In the rows, 128 means zero.
A single turn carries every row of the set below to another of its rows. Some are shown first; where does it send the rows asked next?
luded: [101  96 115 158 139  96 156  85 128 135 137 112 130 105 114 149 118 124]
lubup: [100 104 111 151 123 130 133 103 150 131 121 130 100 118 103 115  98  89]
fogu: [113 133 142 131 139  86 152 145 144 144 117 125 118 167 125 100 110 112]
Zir: [104  88 127 150 112 129 121 136 120 125 157 137  96 117 123 136 154  82]
leket: [145 136 128 146 102  92 173 138 113  95 135 122 111 139  98 140 122 122]
kuli: [105 126 134 137 132  98 155 136 148 122 100 124 114 161 138  98 120 105]
Soki: [111 144 141 155 115 143 141 124 143 121 147  99 131 115 140 146 119  85]
Mugal: [108 124 118 106  88 124 105 115 102 127 135 121 125 143 136 147 123 106]
meder: [136 114 143 126 120  97 100 134 118 130 135 154 134 124 105 119 132  74]
pereg: [124  92 151 114 123 126 155 155 130  96 140 131 150 158 113 123 131 115]
Gak: [107 128 132 105 108  81 128  92 123 113 145 106 123 114 121 115 159 108]
luk: [104 130 123 137 135  89 143 131 149 115 138 126 136 137  74 144 158 107]
paz: [112 118 123 130 127 117 113  97 138 159 141 104 122 129 111 167 131 119]
zuge: [137 108 155 126 124  99 104 152 127 122 141 146 126 108 105 123 136  92]
mesil: [126  86 122 154 119 115 138 105 155 103 142 154 131 133 113 136 101  92]
gen: [100 117 121 114 123 140 157 129 138 109 147 145  94 160 133 135 138 110]
nak: [110 127 120 137 144  85 145 129 148 119 145 129 131 146  79 151 154 111]
lolu: [116 112 121 160 128  84 117 133 102 150 136 123 133 123 143 117 157 130]
Tiva: [106 103 134 159 116 126 144 110  86 146 133  94 143 134 102 114 127 101]
zegu: [ 98  96 153 124 132 123 149 128  93 100 142 140 139 144 119 140 145 142]
voni: [132 114 121 147  96 106 115 142 120  95 160 137 153 116 133 115 137 135]
rekal: [108  86 144 139 134  79 164 130 153 125 131 129 118 116 140 116 147 125]
pozi: [142 142 126 146 141 130 157 114 128 112 136 121 149 109 134 102 104 128]
tudam: [102 115 147 151 130 131 132 113  89 133 122 102 151 138 101 111 112 105]
kipu: [131 131 107 129 144  83 125 137 127  88 141 117 154 121 113 114 140 133]
luse: [112  84 127 162  93 129 152 127 112  98 132 107 129 134 125 102 114 130]
bas: [ 94 125 110 157 120  95 124 127 127 146 165 130 114 129 149 100 127 134]
nati: [155 143 127 145 134 130 156 112 132 116 129 119 135 109 133  98 110 124]
sapeg: [122 143 103 119 104 147 164 130 118 122 128 144 131 143 129 125 112 106]
Gero: [107 121 119 107  92 117 110 125  96 128 135 104 120 142 141 152 119 102]

mesil goes to bas
leket goes to Soki
Mugal goes to nak
Now these:
Tiva goes to zuge
tudam goes to meder
paz goes to kipu
luk goes to nati
voni goes to gen
lolu goes to pereg
luse goes to Zir

A single turn carries every row of the set below to another of its rows. Some are shown first; where does it send the rows asked next?
Faz: [119 116 145 137 110 101 122 114 115 135 114 143 130 130 158 126 102 115
 151 156 107 152 115 122 135 148 139  98 156 114  80  96]
Pina: [119 134 140 144 104 111 122 138 121 135  97 130 125 103 139 163 163 110
 121 121 112 137 141 133 133 125 135 101 133 117  82  89]
Sedut: [134 126 100 114 118 165 137 137  93 139 148 171 118 124 135 146 151 140
 112 148 121 144 140 117 137 116 135 103 148 135 152  99]
kado: [103 119 132 125 101  92 119 124 136 135 128 150 128 125 164 126 109 120
 138 159 101 134 119 121 130 119 142 105 147 121  87  97]
kudog: [125 101 148 115 134 132  99 146 106 123 137 115 133 147 112 150 140 122
 109 129 163 154 120 118 172 147 126 152 153 113 164  98]
Gez: [126 142 127  98 137 120  78 102 103 146 128 145 122 109 114 116 117 121
 118 131 131 162 153 112 130 121 145 107 141 143 140  98]
Lif: [106 131 112 103 147 125 165 110 125 121 145 142 140 126 134 116 108 136
 159 157 104 134 110 126 113 127 129 110 121 157 140  98]
lim: [102 119 124 121 141 142 152 156 138 118 133 144 118 120 102 145 158 142
 132 126 115 128  75 130 135 115 107 126 122 130 160 116]
dap: [128 129 151 107 109 122 107 117  93 151 127 125 138 151 127 115 100 116
 133 151 121 159 165 109 143 139 131 104 132 136 136  70]
lufe: [109 108 160 100 115 119 108 117 130 152 114 134 128 140 142 106  86 114
 138 131 110 143 138 114 145 127 118 114 124 121 135  71]
futu: [117 127 171 132 115 108 129 149 151 120 113 126 123 141 107 144 141 121
 129 116 115 138  85 137 168 144 114 161 147 126 106  90]
zofer: [122 117 139  98 162 118  85 134 124 116 124 113 111 131 127 132 132 116
 103 148 148 149 102 119 150 125 138 129 162 152 155 122]
bofe: [122 129 121 140  90 131 134 146 118 129  98 144 146 132 114 118 134 107
 165 129 138 125 106 102 110 139 109 144 150 138 130 125]
vuvi: [122 149 142 116 156 134 149 134 121 118 138 145 145 127  86 158 142 149
 138 107 130 142 107 139 155 141 111 164 127 127 154 102]
kub: [108 130 128 119 136 116 117 129 146 149 149 137 114 142 145 126 118 133
 102 156 116 146 121 158 164 141 151 123 132  97 129  69]
terat: [137 108 148 109 147 137  99 150  92 141 138 130 123 153 115 133 122 132
 136 129 153 158 103 125 169 146 124 150 155 118 165 115]
bipi: [116 105 114 132 121 126 176 160  97 116 140 130 147 133 142 149 146 122
 166 157 123 132  96 134 119 145 125 110 127 110 126 115]
kasa: [160 116 155 115 151 134 118 148  79 131  99 119 146 126 107 166 133 125
 160 115 117 155 112 141 141 151 103 120 130 138 133 122]
zaki: [118 121 155 105 107 128 106 117 109 151 124 127 128 149 139 108  97 119
 133 142 113 155 163 110 151 133 124 113 135 131 131  69]
Tusun: [120 137 153  95 156 110  93  96 101 140 124 120 120 114 117 126 113 133
 110 133 123 165 155 122 134 134 149 107 131 135 128  88]
Tufug: [120 119 141  91 167  96  95 126 110 124 138 102 120 130 109 122 133 120
 115 147 137 134 108 121 139 124 141 131 163 156 146 124]
seka: [129 108 151 107 140 146 108 147  99 128 133 110 133 152 105 141 143 129
 114 135 158 155 126 118 171 141 123 155 151 115 164  98]
Vepe: [114 135 160  96 179 121 114 148  91 126 148 136 117 115 144 140 133 160
 141 137 109 151 116 116 153  99 139 108 137 123 135 109]
Sido: [118 131 121 128 136 147 148 154 116 108 131 134 134 114  98 152 177 135
 137 125 120 139  89 112 129 120 107 129 136 150 156 127]
med: [124 114 138 108 147 131  85 143 118 118 117 125 108 126 124 131 130 114
  96 148 157 151  98 119 153 122 139 139 168 142 151 117]
pame: [127 149 130  98 136 129  92  98 102 143 124 138 127 111 125 121 112 120
 120 130 139 157 163 108 125 124 144 109 143 146 142  99]
tafeb: [133 148 147 128 152 147 143 132 115 119 143 148 139 137  77 148 139 149
 139 123 131 164  96 140 155 159 120 159 138 126 137 105]
vadu: [128 137 135 143 109 111 122 127 119 147 107 148 116  96 127 144 155 113
 133 128 101 137 130 134 113 126 139 101 139 122  74  94]
Mupet: [124 135 151 124 120 123 115 174 111 116  97 104 127 134 151 161 165 123
 106 124 129 142 135 135 161 125 116 118 117 116 128  81]
Zul: [121 136 145 147 129 134 121 127 109 131 147 156 125 136  89 126 128 123
 148 159 141 176 105 128 135 172 154 137 160 112 110  96]
Lat: [111 115 145 132 103 153 105 130 113 143 127 180 126 118 120 135 114 148
 144 130 119 180 120 104 154 129 113 112 131 108 143 102]
vib: [102  99 159  99 137 117 136 132 148 131  99 137 122 115 142 134 100 119
 160 115 110 131  96 123 143 110 101 135 123 134 127 102]
Budo: [131 135 143 123 136 110 181 152 105 127 132 116 142 130 130 146 155 115
 153 135  99 112 131 152 121 141 127 127 118 129  95  89]
mur: [129 111 126  95 141 130 128 155  95 136 115  97 125 131 128 136 161 101
 112 129 137 119 145 121 115 114 126 107 133 145 164 106]
Tunop: [129 137 141 140 119 108 125 117 127 154 113 159 120  98 127 142 146 122
 146 128  94 135 123 124 116 127 140 102 146 125  74 104]
logi: [129 131 135 136 114 128 181 148 126 124 111 128 142 135 126 154 150 102
 150 135 119 117 131 156 126 153 119 126 121 120 104  75]
keta: [119 142 133 130 133 109 180 150 115 129 123 120 147 123 131 153 148 119
 155 130  97 114 135 149 117 140 128 130 115 135  97  86]
Givu: [114 118 130 124 133 141 152 160 140 111 133 145 116 125 115 154 161 138
 134 129 121 131  71 135 133 120 104 129 129 137 159 123]
guvo: [112 105 120 128 134 119 171 166 111 115 136 113 141 137 147 147 146 116
 170 155 121 131  99 145 123 154 129 116 122 109 120 112]
fus: [126 133 132 108 150  79 132 101 109 133 144  95 156 129 103 124 126 116
 146 135 115 121 122 132 112 147 132 126 142 147 125 123]
bon: [122 122 142 138 108 104 115 120 121 137 110 147 128 128 153 127 107 121
 156 161  99 162 110 127 134 143 134 105 156 126  80 100]
zufu: [145 145 133 133 149  99 112 128  87 128 135 118 133 124 132 160 148 116
 128 148 141 144 138 146 138 156 156 128 157 106  87 107]
lali: [116 144 136 111 147 137 152 131 124 110 143 140 140 127  95 153 149 153
 127  99 123 138 114 138 152 128  99 156 122 132 160  98]
pevup: [103 119 121 125 100 115 155 100 137 114 141 126 125 123 112 139 152  94
 104 142 135 136 144 118 119 140 138 122 143 146 112  77]
lik: [126 118  98 131 117 144 171 160  95 118 141 149 136 128 152 150 151 128
 160 159 125 133 115 128 115 136 124 112 136 121 141 112]

Lat goes to futu
Tufug goes to lik
Gez goes to Givu
Now these:
bofe goes to kub
guvo goes to dap
vuvi goes to vadu
pame goes to lim
terat goes to logi
Zul goes to Mupet

